In the rows, 128 means zero.
Each row of A is roughly a mix of the hidden directions of one of 4 groups.
A:
[[111 153 157 135 171 113 179 111 116 117  99 154]
 [175 179 119 112 125 102 136 137  92 128 158 108]
 [140 140 165 161 160 104 180  92 142 134 127 131]
 [127 163 117 109 137 121  80 115  98 118 184 116]
 [127 152 139 155 127  78 122 103 140 124 174  86]
 [137 112 165 132  98 109 116 133 159  80 169 150]
 [143  98 141 148  87  73 149 152 134 135 160 119]
 [147 110 156  71 130 114  95 143 118  95 122  95]
 [130 131  61 113 144 133 137 121 114 171 133  91]
 [ 70 163 144 120  99 168 111 119 146 113 115 115]
 [144 124 106 157 134  85 112  89 163 105 107  96]
 [132 149 124 109 120 164  86 144  86 115 169 101]
 [154  70 120 102  89 139  94 117 140 123 128 152]
 [154 121  86 137 130 150 160 122 186 126 112 102]
 [140 150 109 150 135 158 134  93 113 189 134 100]
 [130 149 127 148 150 163 129  96  85 171  98 109]
 [153  95  81 128 148 125 136  94 143 170 105 150]
 [135 145  67 133 107 130 110  93 124  96 161 143]
 [162  88 182 131 110 117 141 118 124  84 137 114]
 [199 151 138 176 124 128 139 126 125 143 115 135]
 [164 162  92 131 178 156 151 101 139 120 128 129]
 [ 72 160 110 120 129  95 119 156 146 109 162 111]
 [123 135 117  86  73 147 130 147 132 110 177 126]
 [134 180 120 104 163 121 132 115 150 182 136 117]
 [113 185 133 102 120 123  98 177 148 143 134 112]
 [ 88 105 115 146  96  78 146 141 129 123 155 162]
 [118 122 139 185 119  96 104 116 152  97 137  88]
 [174 170 163 125  88 132 128 132  86 130 124 132]
 [131 113 112 130 117 117 188 107 188 121 122 134]
 [103 167 117 147 164  89 167 111 122 132 152 154]
 [120  99  87 116  93 112 163 137 162 153 161 135]
 [163 123  84 124 156 100 143 123 146 103 166  94]
 [154 144 144 159 149  83 159 111  87 103 107 129]
 [ 84 113 113 115 151  87 141 106 133 120 140  74]
 [102 146 122 153 103 126 192 114 109 125 152 160]
 [121 151 160 132 100  95 124 181 107 143 167 122]
 [145  87  86 135 127 113 113  69 137 141 105 125]
 [128 155 162 114 135 125 145 176  89 132  90 157]
 [162 132 124 120 153 115  81 117 131 109 122  67]
 [123  69 116 110  94 152 126 146 172 125 122 105]
 [152 159 115 131 104 145 149 120 131 185 102 167]
 [147 126 133 123 153 150 102 147 138 127  63  87]
 [ 65 137 127 117 120 128 159 149 155  85 128 145]
 [131 101 154 154 113 112 191 106 118 116 143 162]
 [127 103 127 128 120 163 119 149 185 143  87  97]
 [161 101 149 139 115 150 130 182 147 152  95 102]
 [143  88 112 121 132 114 182 122 163 133  83 132]
 [142 164 121 106 157 157 177  81 131 116 126 136]
 [ 86 143  69 131 125 108  99 108 147 111 127 157]
 [127 176  85 123 153 125 122 119 132 178 157 111]
 [149 153 120  94 164 141 146 180 116 143 157 151]
 [ 97 167 115 104 147  97 157 169 108 102 141 143]
 [179 139 146 155 130 155 147 142  96  99 151 160]
 [108 155  78 129 156 141 121 145 104 169  95 110]
 [128 125  73 113 108 141 122 172 155 126  84 135]
 [156 142 137 200 122 149 134 111 157 128 103 131]
 [103 154 133  98  79 157 105 134 107 101 146 158]
 [ 75  76 138 118 149 100 126 147 136 102 145 113]
 [159 155 141 144 152 123 183 106 112 155 115  93]
 [ 80 136 150 177 125  78 134 130 143 126 148 118]
 [154 130 128 124 133  70 151 126  93  87 142 155]
 [124 116 191 149 108 108 154 159 122 106 117 157]
 [133  83 145 109  97 105 166 180 121 122 117 122]
 [107 178  82 136 126 130 157 141 165  97 130 136]
 [111  96 105 111 174 111 142 100  85 103 105 122]
 [141 102 160 158 114 186 119 117 146 164 144 118]
 [122 149 119 160 153 102 190 114 163 109 121 127]
 [114 116  98 134 193 148 156 148 151 118 156 135]
 [143 140 185 137 126 141 114 120 131 136  83  80]
 [128 155 159 123 151 137  85 122  65 141 131 141]
 [161  94  89 129 133 123 131 138 125 142 141 193]
 [124 103 112 122  85 136 108 104 164 113 181 148]
 [165 127 132 162 141 154 134 151 132  66 151 117]
 [126 159 119 126 149 142 141 113 180 170 157  94]
 [100 170 158 160 102 133 166 111 114 101 140 103]
 [107 120 153 124 141 104 152 125 115  77 116 184]
 [153 108 190 135  94 105 150 134 136 113 161 127]
 [112 137 152 159 140 137 147 112  69 134 137 175]
 [168 118 122 140  91  78 141 171 122 153 119 139]
 [154 145  97 172 132  98 100 113 165 126 122  92]
 [113 135 146 160 105 110  83 178 112 129 160 112]
 [121 148  70 137 162 126  98  92 134 131  98 145]
 [137 135 130 155 173 158 134  89 135 113 151  79]
 [111 158  73 136 149 130 120  78 149 106 144 130]
 [113 146  86 104 102 137 164 118 162  92 162 128]
 [153 157 187 146 131 102 149 123 110 158 129 158]
 [181  93 106 113 118 157 109 136 154  86 129 129]
 [158 125 118  84  88 152  90 150 104 154 125 142]
 [ 93 125 135 186 121 116 158 158 160 123 140 154]
 [145  90 164 128 108 107 109 176  97 155 110 128]
 [104 107 153 109  96 113  91 173  89 131 131 145]
 [ 92  97 115 106 108 153 112 174 163 125  98 137]
 [169  86 130  96  99 167 103 119 109 132 134 153]
 [123 118 128  79  92 135  85 108 110 170 144 121]
 [ 99 158 160 154 125 119 126 112 115 160 183 105]
 [ 96  97 139 106  87  88 100 114 107 154 112 147]
 [ 76 124 100  90 118  95 148 122 136 172 125 131]
 [143 139 158 112 129 137 122 158 109 161  73 168]
 [124 139  81  92 133 109 120 160 158  79 138 123]
 [145 137 152 112 117 152 109 138  65 128  90 100]
 [149  64 115 150 135 112 139 127 160 143  99  98]
 [104 145 129 160 112 123  62 161 122 128 156 117]
 [135  93 157 132 118 112 165 178 151 122  88 132]
 [157 156 160 186  99 104 120 145 144 138 110 116]
 [116 114 129  91 107 182 107 142 152 174 129 120]
 [112 152  59 129 148 116 144 134 108 162 152 121]
 [ 65 110 144 169 107 122 107 153 134 109 142 138]
 [144 121 146 107 172 117 178 115 120 133  77 121]
 [143  97 123 198  98 139 140 144 121 103 137 114]
 [160 172 169 115  99 134 137 158  87 131 136 139]
 [155 111 174 136 117 112 149 108  82 162 100 136]
 [129 152 139  87 141 117 134 154 118 187 105  95]
 [138 102 102 158 118 117 147 112 199 136 121 114]
 [ 92 131 143 172 137 108 144 169 121  86 100 125]
 [142 170 138 126 163 126 141 125 137 150 113  63]
 [127 148 101 165 136 107 186 138 144 159 143 153]
 [112 123 102  79 108 100 139 149 107 153 152 171]
 [112  84 176 142 116 147 155 123 125 147  90 156]
 [131 150 102 178 143 115  78 141 117 126 151  94]
 [155 129 174 132 110 114 115 114 164  97 178 132]
 [174 129 102 106 148 161 138 118 173 145 101 106]
 [105 158 108 165 147  91 158  98 163 114 128 148]
 [158 142 194  92 137 105 115 141 144 121 129 105]
 [ 68 150 136 124 120 142 119 167 132 134 177 123]
 [132 120 196 139  91 131 100 140 106 102 141 133]
 [128  86 104 167 102 131 155 104 117  94 159 148]
 [106 175 112 127 160 153  74 110 106 129 116 137]
 [146 121 151 179 147 128 168 148 122 118  80 121]
 [122 126 151 100 104 141 152 101 112 181  83 138]
 [102 131 137 114 103 105 141 114 136 122 181 184]
 [166 156 168 124 124 117 104 133 130 141 170  84]
 [150  78 141 139  88 125 122 123 125  79 161 117]
 [139 110 171 145 129 146 171  83 141 134  99 154]
 [163 173 118 143 152 108 110 154 158 152 124  89]
 [105 174 114 131 148 132 132 113 175 159 129 172]
 [138 117 138 154 117  90 131 156 145  68 162 114]
 [ 99 121  90 126 114 135 123 176 170 148  92 139]
 [165  74 149 114 103 150 141 142 127 128 138 173]
 [117 157 128 133 149  55 167 131 124 117 130 129]
 [ 86 112 104 103 104 104 147 146 126 150 147 180]
 [ 97  80 113  91 176 125 148 121 116 112 148 117]
 [106 109 187 124 102 139 147 130 120 159  85 140]
 [163 152 117  77 101 170 123 115 109 134 159 128]
 [135 122 150 152 140 187 157 143 164 157 151 131]
 [124 131 185 171  88 124 149 147 117 145 140 148]
 [168 171 124 111 167 137 172 111 112 148 147 128]
 [130  84 141 151  76 131 162 158 112 151 121 113]
 [140 116 155 128 136 151 180 162 114 132 148 178]]
Which two rows in each list fit none of the groups? Every other row fits one group, some only roughly. Give them in the order they come.
- j184: [142 150  98 161 149 182 112 109 140 106 163 127]
- j605: [125  57 126 125 139 159 102 107 135 109 116 156]
- j236: [178 151 150 119 133  77 117 139  96 143 106 145]
- j335: [114 141 128 113 120 150 104 113 109 132 206 141]
- j975: [131 146 125  93 118  75 168 119  92 155 139 111]
- j403: [149  96 125  87 126 185 119 124 112 121 133  87]
- j486: [101 105 118  93 118 109 141 168 183 138 137 150]
- j161: [108  63 152 132  91 136 103 114 114 115 104 118]
- j191: [ 77 120 119 125 133 171 151 170 140 141 119 164]
- j515: [103 163 129 138 143 183 114 107  98 163 151 123]
- j991: [145  83 164  90 123 120 123 106 112  80 124 110]
- j489: [ 89 137  96 131 124 132 147 102 162 147 136 185]
- j938: [196 151 105 122 136 134 108 112 137 165 102 126]
- j206: [114 101 129 121 145  91 159 129 125 121  72 170]
 : j236, j161
- j700: [159 155 164 172  90 109 150 105 108 141 118 117]
- j682: [121 145 116 144 142 118 126 119  68  81 137 167]
- j434: [106 181  86 153 161 130  96 148 130 119 129 143]
- j907: [169 153  96 126 165 116 148 131  98 102 169 123]
- j974: [164  78 114 142 154 140  81 111 146 103 119 123]
- j271: [ 97 156 132 168 153  82 149 141 134 115  97 154]
- j290: [ 68 144 141 145 143 140 161 165 131 146 133 159]
- j251: [100 163  84 110 160 125  82 153 129 107 123 134]
- j146: [159  87 115 108 113 106 123 129 171  89 154 104]
- j343: [171 142 132  75 129 157 148 138 148 159 120  97]
- j914: [108 122  99 141 140 128 142  85 143  99 144 187]
- j172: [169  96 158 138 102  90 120 109 151 140 143  91]
- j798: [171 151 117  77 106 151 101 135 127 157 124 100]
- j373: [150 106 132  94 109 163  92 122 161  88 114 152]
 : j798, j373
- j75: [147 128 139  74 115 144 142 144 154 178 157 113]
- j572: [154  97 142 106 117 151  94  93  99 129 121  80]
- j626: [123 112  86 122 100 103  96 161 150 158 115  91]
- j27: [ 97 127 109 143 108 122  97 105 191 138 123 159]
- j306: [ 94 101 160 161  92 135  91 136 151 140 130  95]
- j175: [ 90  96 119 173 109 150  87 126 160 110 124 134]
- j714: [102 110 146  87  91 130 151 122 137 171 138 167]
- j293: [113 145 127  63 146  87 147 156 139 150 131 136]
- j281: [113 160  92 134 151 114 161 110 108 101 175 109]
- j130: [106 119 117 182 122 151 140 135 156 109 100 175]
- j804: [ 72 149 107 174 127 113 138 110 134 168 123 132]
 : j626, j804
- j154: [148  93 173  83 114 119 131  91 131  97 141 135]
- j805: [121 136 138 106 134 198 119 119 104 133  84 114]
- j866: [154 139 107 139 142 136 116  75  81 106 125 164]
- j623: [132 130 141 157 109  99 139 180 151 149  81 147]
- j321: [155 111  88  99 140 139  73 143 128 126 144 165]
- j840: [153 128 149 136 136 101 174 167 153  92 156 112]
- j457: [147 126 136 158 113  87 144 104 133 179  87 114]
- j213: [141 138 124  66 121 164 133 163 130 146 166 129]
- j853: [110  75 128 121 143  98 135  65 126 125 144 128]
- j113: [155 118 118 129  92 110 160 150 127 107 180 164]
 : j805, j113
- j211: [ 80 147 140 108 132 118 156 188 127 145 106 126]
- j648: [142 141 165 149 103 104 160 141 145 154 182 125]
- j392: [131  77 113 153 115 154 145 126 129 110  69 121]
- j55: [104 139  90 119 143 121 176 153 136 108  80 146]
- j926: [111  89 100 112 155 163 107  82 136  93 129 124]
- j976: [177 114 116 116  99 153 137 157 177 143 129 154]
- j945: [130  77 131 128  96 112  83 135 145 140 108 169]
- j155: [152 128 142 112 123 169  69 153 137  89 124 133]
- j162: [120  94 121 160 116 130  94 125 106  88  75 139]
- j254: [134 122 115 144 106 109 174 121 111 172 124 181]
- j899: [ 97 120  74 127 120 125  92 123 130 181 128 107]
 : j976, j899
- j987: [155 185 131 135 156 127 145  82 124 148 120 157]
- j834: [174 118 127 140 145 137 151 157 125  68 103 116]
- j917: [163 121 159 104 113 147 122 100 106 186 118 108]
- j751: [195 157 155 155 131 138 138 143 112 136 157 140]
- j922: [130 103 149 104 137 139 110  86 127 163  86 169]
- j431: [137 156 131  76 178 119 102 119  97 121 116 107]
- j242: [111  74 132 140 131 115  98 132 107  93  78 135]
- j498: [119 131 136 178 134 163 131 137 122 126  65 151]
- j880: [167 117 141 137 134 128 163 140  88  87 112 168]
- j491: [119 177  80 121 137 102 121 137  79 113 130 143]
 : j751, j242
- j14: [151 157 170 137 145 149 116 140  80 129 159  96]
- j619: [115 131 155 101 126 105 123 158 191 105 145 102]
- j565: [136 105 147 185  88 154 140 156 137 145 104 114]
- j396: [132  72 104 117  97 122  99 113 134 134  99  86]
- j207: [124 107 138 149 129  60 129 167 149 158 125 121]
- j302: [149 151  90  70 140 138 131 143 130 102 168 123]
- j846: [ 98  99 142 157 100 169  94 166 143 108 129 117]
- j979: [ 98  72 182 145 127  98 121 137 138 133 121 124]
- j789: [131  95 142 152 138 150  97 122 121  60 148 124]
- j529: [155 145 175 128 156 156 101 100 139 126  96  96]
- j961: [ 89 111 119 167  80 118 104 103 153 104 123 146]
 : j619, j396
- j389: [ 74 112  80 123 130 118  84 135 118 101 124 137]
- j501: [151  82 136 172 108 130 108 129 147  84 154 139]
- j22: [ 95 130 154 172 159  97  94 110 102 123 144 106]
- j898: [106 133 114 133 166 118 109  94  84 134 113  77]
- j743: [143 124 151 126 132 108 110 106 122  62 173 139]
- j947: [141  92  98 112 173 112 156 121 162  97 153 133]
- j407: [ 97 130 165 120 161 126 134  95  78 101 153 122]
- j327: [ 95 111 152 139 127 123 139 136 172 179  87 129]
- j877: [162 119 128 143 147 117 168 141 104  78 113 168]
- j625: [141 101 105 108 113 167  70 111 137 117 108 153]
- j386: [111 102 121 154 119 151 115 165 153  72 153 147]
- j412: [165 174 155 133 126 124 162 157 117 173 117 134]
- j635: [107 125 142 113 106 142 185 170 160  98 121 127]
 : j898, j947
- j128: [ 96 118  93 103 124 138 117  60 129 135 106 121]
- j163: [145 135 148 155 118 143 107 160 173 170  92 139]
- j946: [ 87 110 105 123 109 138 178 120 174 136 156 122]
- j953: [119 127 123 128 109 139 119 170 104 179  93  87]
- j409: [170 152 127  99 169 124 129 116 102 129 139  75]
- j889: [140 150 110 156 146 125 109  94  76  83 117 133]
- j696: [118 148  84  94 133 156 155  75 109 139 134 129]
- j895: [ 95  89  96 121 155 122 163  82 134 152 121 120]
- j116: [108 101 135 185 150 141 148 119 153  83 146 123]
- j687: [132 137 171 175 152 108 157 145 125 105 131  86]
- j523: [102 120 150 104 116 147 137 128  77 174 116 163]
- j311: [170 105 163 130 131 121 172 115 104 153 124 169]
- j592: [ 88 158 148 162 113 142 142 132 149 163 123 175]
- j398: [159 165 125 138 106 101 175 105  92 153 142 127]
- j106: [ 64 130 151 108 120 158 117 128  88 124 135 155]
 : j946, j106
- j216: [131  71  95 120 117  99 167 141 146 109 102 119]
- j614: [118 155 126 166  97 156  85 106 161  98 116 122]
- j157: [ 84 140 107 155 117 155 115 156 154 182 122 124]
- j102: [146  79 147 156 116  99 132 102 151 150 167 106]
- j982: [145  92 156 136 110 144 139 149 127 117 171  74]
- j47: [143 148 103 120 109 152  73 166 142 103 154 110]
- j375: [171 128 174 124 127 120 184 159 111 129 135 134]
- j200: [ 99 153 117 119 144  82 131  96  82 151 104 143]
- j704: [149 162 118  89 133  73 152 132 128 114 166 118]
- j920: [124 132 139 165 123  98 143 183  87  96 141 129]
- j186: [157 150 168 149 130 159  88  89 158 120 135 122]
 : j157, j47
- j719: [ 95 118 148  95 134 103 176 123 129 141 110 176]
- j268: [145 118 149 105 118 120 112 181 103 141 107  76]
- j263: [124 108 129 147 135 156 153 115 140 115 204 127]
- j61: [110 117  96 132  88  87 128 102 154 168 108 150]
- j497: [109  77 113 130 107 164 100 101 129  91 154 135]
- j658: [122 146 151 132 104 107 103 140 165 164  87  89]
- j109: [118 110 132 152 152 139 101 112 168 154  70 142]
- j79: [ 75 127 103 115 111 122 120  91 119  82 152 105]
- j763: [144 101 172 109 112 154 109  98  89 120 104  98]
- j437: [178 109  97 153 166 150 108 118 160 144 112 139]
- j563: [180  95 148 150 119 129 143  98 156 139 168 139]
- j495: [128 122  77 133 141 110 109  82 145 118 132  78]
- j308: [100 157 114 106 117 159 110  98 135 186 137 149]
- j479: [143 143 113 119 110 156  63  96 134 102 108 111]
 : j263, j497
- j810: [ 78 151  76 109 107 110 119 102 152 142 134 137]
- j228: [ 84 136 164 129 121 142 172 164 130 161 115 150]
- j413: [118 128 116 151 111 118 104 132  99 133 199 157]
- j352: [124 163  99  73 139  90 135 115 149 156 132 105]
- j770: [111 159 132 131 169 129 116 137  65 113  94 128]
- j908: [180 118  92  90 125 137 101 129 133  98 104 103]
- j762: [103  68 144 147 137 146 134 171 134 138  94 138]
- j132: [155 107 135 180 116 138 107 156 147  92 110  95]
- j580: [ 98 138  95 120 131 125 111 148 182 116  95  89]
- j85: [ 94 104 106 146 129 103 140 160 143 101 174 162]
- j768: [120  87  86 137  97 160  96 152 153 118 109 113]
 : j413, j762
- j905: [ 60  95 109 100 124 106 146 103 128 138 139 128]
- j360: [164 106  87 134 118 110 131 137 165 166  88 136]
- j485: [114 136 128  51 151 153 143 130 121 130 103 144]
- j872: [102 121 126 153 124 111 122 145 155 111  63  92]
- j888: [126 119 138 107 107 171 110 179 137 127 109  80]
- j906: [121 152 161  90 137  96 121 176 115 132 141  89]
- j447: [101 129 142 112 105  96  70 168 150 120 117 114]
- j349: [124  70 147 129  98 153 122 137 146 125 158  84]
- j210: [167 140 159  73 142 125 117 141  91 138  97 131]
- j957: [ 74 140 160 147  95 112 148 164 148 146 122 145]
 : j485, j210
- j949: [120 131 156 111 129 116 113 183 107  86 169 139]
- j887: [176 177 106 127 112 119  88 123 137 127 119  93]
- j506: [159 180  92 149 118 100 131 101 135 154 131 101]
- j361: [154 108 142 152  81 112 144 187 133 112 113 128]
- j525: [163 103 139 127 109 149 157  97 183 151 139 113]
- j854: [141 174 133 103 144 127 140 105 114 179 118  86]
- j488: [125 138  84 106 141 132 182 115 155  90 105 139]
- j764: [168  82 139 125  95 111 114 152 134 171 103 135]
- j278: [131 169 106 153 111 149 110 161 146  94 162 160]
- j429: [115 123 166 105 152 128 135 117 129 166  82  82]
- j173: [ 86  92  75 154 110 152 119 153 142 134 134 126]
- j547: [117 121  98 124 132  79 106  90  82 130 145 154]
- j734: [ 84 149 126 170 136 136 126 101 116 141 180 150]
- j108: [ 75 112 136 132 120 144 146  89 154 152  90 105]
 : j361, j173
- j649: [ 83 134 111  78 146 159 114 112 123  91 150 122]
- j830: [ 87 109  99  90 149 140 148 139 169 125  91 129]
- j395: [ 95 155 104 128 128 124 169 133  90 110 109 176]
- j181: [125 147 126 186 158 125 172 119 129 109 129 167]
- j156: [152 139 142 167 140 132 104 110 125 134 186  87]
- j65: [172 111  99  89 124 129 143 131  87 139 146 168]
- j221: [138 129 110 168 145 161  93 126 142  87 105  89]
- j738: [ 90 118  70 100 119 122 117  85 127 111 150 132]
- j951: [159 113 109 168 146 159 107 118 120  89  97  96]
- j185: [ 89 148 118 108 137  73 147 133 118 141  81 139]
 : j830, j395
- j383: [ 70 132  87  86 111 141 121  97 130 120 139 138]
- j826: [152 129 190 108 139 127 158 116 107 154 104 155]
- j837: [ 95 124 158 116 147 104 148  73 119 118 133 171]
- j247: [104  99 122 106 105 129 110 158 161 136  73 102]
- j576: [169 141  87 101 111 147  92 106 102 107 148 149]
- j754: [163 122 128 117 125  86 135  66 126 164 139 137]
- j234: [109 100 153 112 147 166 180  99  97 128 130 140]
- j604: [176  92 135 133 129 121  90 142 104 134  94  90]
- j913: [122 141 130 155 162 160 170 108 173 106 124 101]
- j97: [168  64 149 127 151 126 127 134 164 146 116 133]
 : j604, j97
- j119: [104  87 167 156 105 103 130 153 135 165 120 100]
- j661: [138 135 185 105 109 147 171 162 134 134 115 152]
- j722: [140 105 129 102  90 130 121 151 100 113 183  94]
- j466: [172 125  84 124 113  92 108  97 123 164 118 145]
- j76: [102 185 137 118 126 120 135  93 133 120 152 177]
- j226: [148 134 175 132 129 190 128 154 114 121 114 159]
- j522: [115 104 146 154 146 127  67 128 108 125 149  84]
- j842: [103 115 134  70 100 141 118 105  98 111 162 148]
- j583: [176 126 168 133 148 105 156 120  99 117 132  84]
- j453: [128 170 145 166 100 114 138 127 113 186 107 134]
 : j119, j453
